Each row has a name. After each piece below comes the name of the row it's from. Each question is about the rows just above it.

q862: [-25  -7 -22 -36 -34]
q244: [-15  -2   3  -8  -1]
q943: [  2  -2 -12  -9 -14]
q850: [-27  -7 -38 -46 -56]
q307: [-11  -9 -26 -33 -39]
q744: [-38 -48 -30 -33 -43]
asked: [-12  -9] => q943
[-38 -46] is in which row? => q850

q566: [-23 -31  36  21  10   4   8  41 -17 -32 -29  20   5 -36 -11   9 -35 -18
 -27 -27   4 -28 -15   0 -24   9  26  40  22 -22 -33  -1]
q438: [-27  32 -30  -6  10  -1   9 -25  17  32 -19  -6  12  -9  27 -21  -6 -34
 -20  24   7  23  18  23  20  12  14 -39 -10 -13  32  -2]
q264: [ 29 -29  27 -11  -7   2  -5  26 -20 -31  25   8  -7  21 -24   5  19  32
  25 -25  -8 -25 -22 -21 -22  -9 -32  36  -7  19 -31   5]
q394: [-19  21  20 -41   0 -13  -2  33  25  23 -19  52   2 -20  19 -30 -18 -20
 -20  25  44  26  25  17  23   4 -11  25 -29 -25  23 -13]
q513: [-23  13  20 -29  21  10  19  33  -3  14 -17  43  22 -12  29 -32  -9 -28
 -20  -6  25  -5  -6  32  -5  25 -16  26 -24 -10  14   9]
q443: [-20   8  10   7 -18 -31 -22  18  32   9 -29  40 -20 -37  -3   0 -35 -16
 -24  26  48  25  38  -6  25 -16  37  11   8 -43   9 -34]
q732: [-24   9 -13  14  21  15  20 -18 -13   8 -18 -24  20 -13  19  -3 -11 -29
 -20 -10 -22 -10 -15  23 -11  21  23 -19  11  -4   8  12]
q873: [ 29 -29  27 -11  -7   2  -5  26 -20 -31  25   8  -7  21 -24   5  19  32
  11 -11 -25 -12 -13  12 -11  23  14 -42  19  36   0  39]
q826: [ -8 -25 -22 -21 -22  -7  18  -7  32 -24 -10  40 -12  -8   7 -27  23 -12
   4  15   1  15   8  31  12  22 -11 -32 -26  13  32  15]
q709: [ -6   6 -12  14 -23 -30 -25 -12  40   7  -8  32 -24 -10  -7   4 -10  -5
  -6  31  58  30  48 -11  31 -22  44 -16  10 -25   8 -29]
asked: [ -8 -25 -22 -21 -22  -9] => q264
asked: [ 10   7 -18 -31] => q443
Which row holds [-12  40   7  -8  32 -24 -10  -7]? => q709
asked: [ 38  -6  25 -16  37  11   8 -43   9] => q443

q784: [-43 -41 -44  57   9 -29   4  50 -51  -8 -45  16 -12  23   9  -2  37  -3
  14 -44   1 -42]
q325: [-43 -41 -44  57  -8 -51  18  24 -47  38 -23 -37 -12  23   9  -2  37  -3
  14 -44   1 -42]
q254: [-15   4 -18  21  18   0 -23  18  -8 -37  24   4  40 -25 -31  13  30  12
  24  -2  13 -13]
q126: [ -5  18  -1  17 -47 -51  24 -23  -8  18 -37  38  16  35  25 -46 -45 -47
 -48 -30 -44 -11]
q548: [-43 -41 -44  57   9 -29   4  50 -51  -8 -45   4 -42 -25 -31  13  30  12
  24  -2  13 -13]
asked: [ 24 -23  -8  18 -37] => q126
Which row holds [-47 -51  24 -23  -8  18 -37  38]? => q126
asked: [ 18 -37  38  16  35  25 -46 -45 -47] => q126
asked: [-43 -41 -44  57   9 -29   4  50 -51  -8 -45  16 -12  23   9  -2  37  -3
  14 -44   1 -42] => q784
asked: [  4  50 -51  -8 -45   4 -42 -25 -31] => q548

q206: [ -9  18   3  37  21  -4  -9 -10 -29  11  34 -19 -15  17  12   1 -13 -15
 -30  -3  27  -9 -21  31 -10 -18  -1 -12  -8   4 -37   1 -22 -20 -16 -12
   5  -5]
q317: [-20  11  15 -15 -15   5  -7  21 -22 -15 -19  11  34  -7  44  25   2  15
  -1  -6  19 -12 -20  17   4  16  17 -34  -7 -16  12   5   2  40  -9  17
   2  10]
q965: [ 10   3  15 -15 -15   5  -7  21 -22 -15 -19  11  34  -7  44  25  -5  15
  -1  -6  19 -12 -20  17   4  16  17 -34  -7 -16  12   5   2  40  -9  17
   2  10]
The row with [ 10   3  15 -15 -15   5  -7  21 -22 -15 -19  11  34  -7  44  25  -5  15
  -1  -6  19 -12 -20  17   4  16  17 -34  -7 -16  12   5   2  40  -9  17
   2  10] is => q965
asked: [-20  11  15 -15 -15   5  -7  21 -22 -15 -19  11  34  -7  44  25   2  15
  -1  -6  19 -12 -20  17   4  16  17 -34  -7 -16  12   5   2  40  -9  17
   2  10] => q317

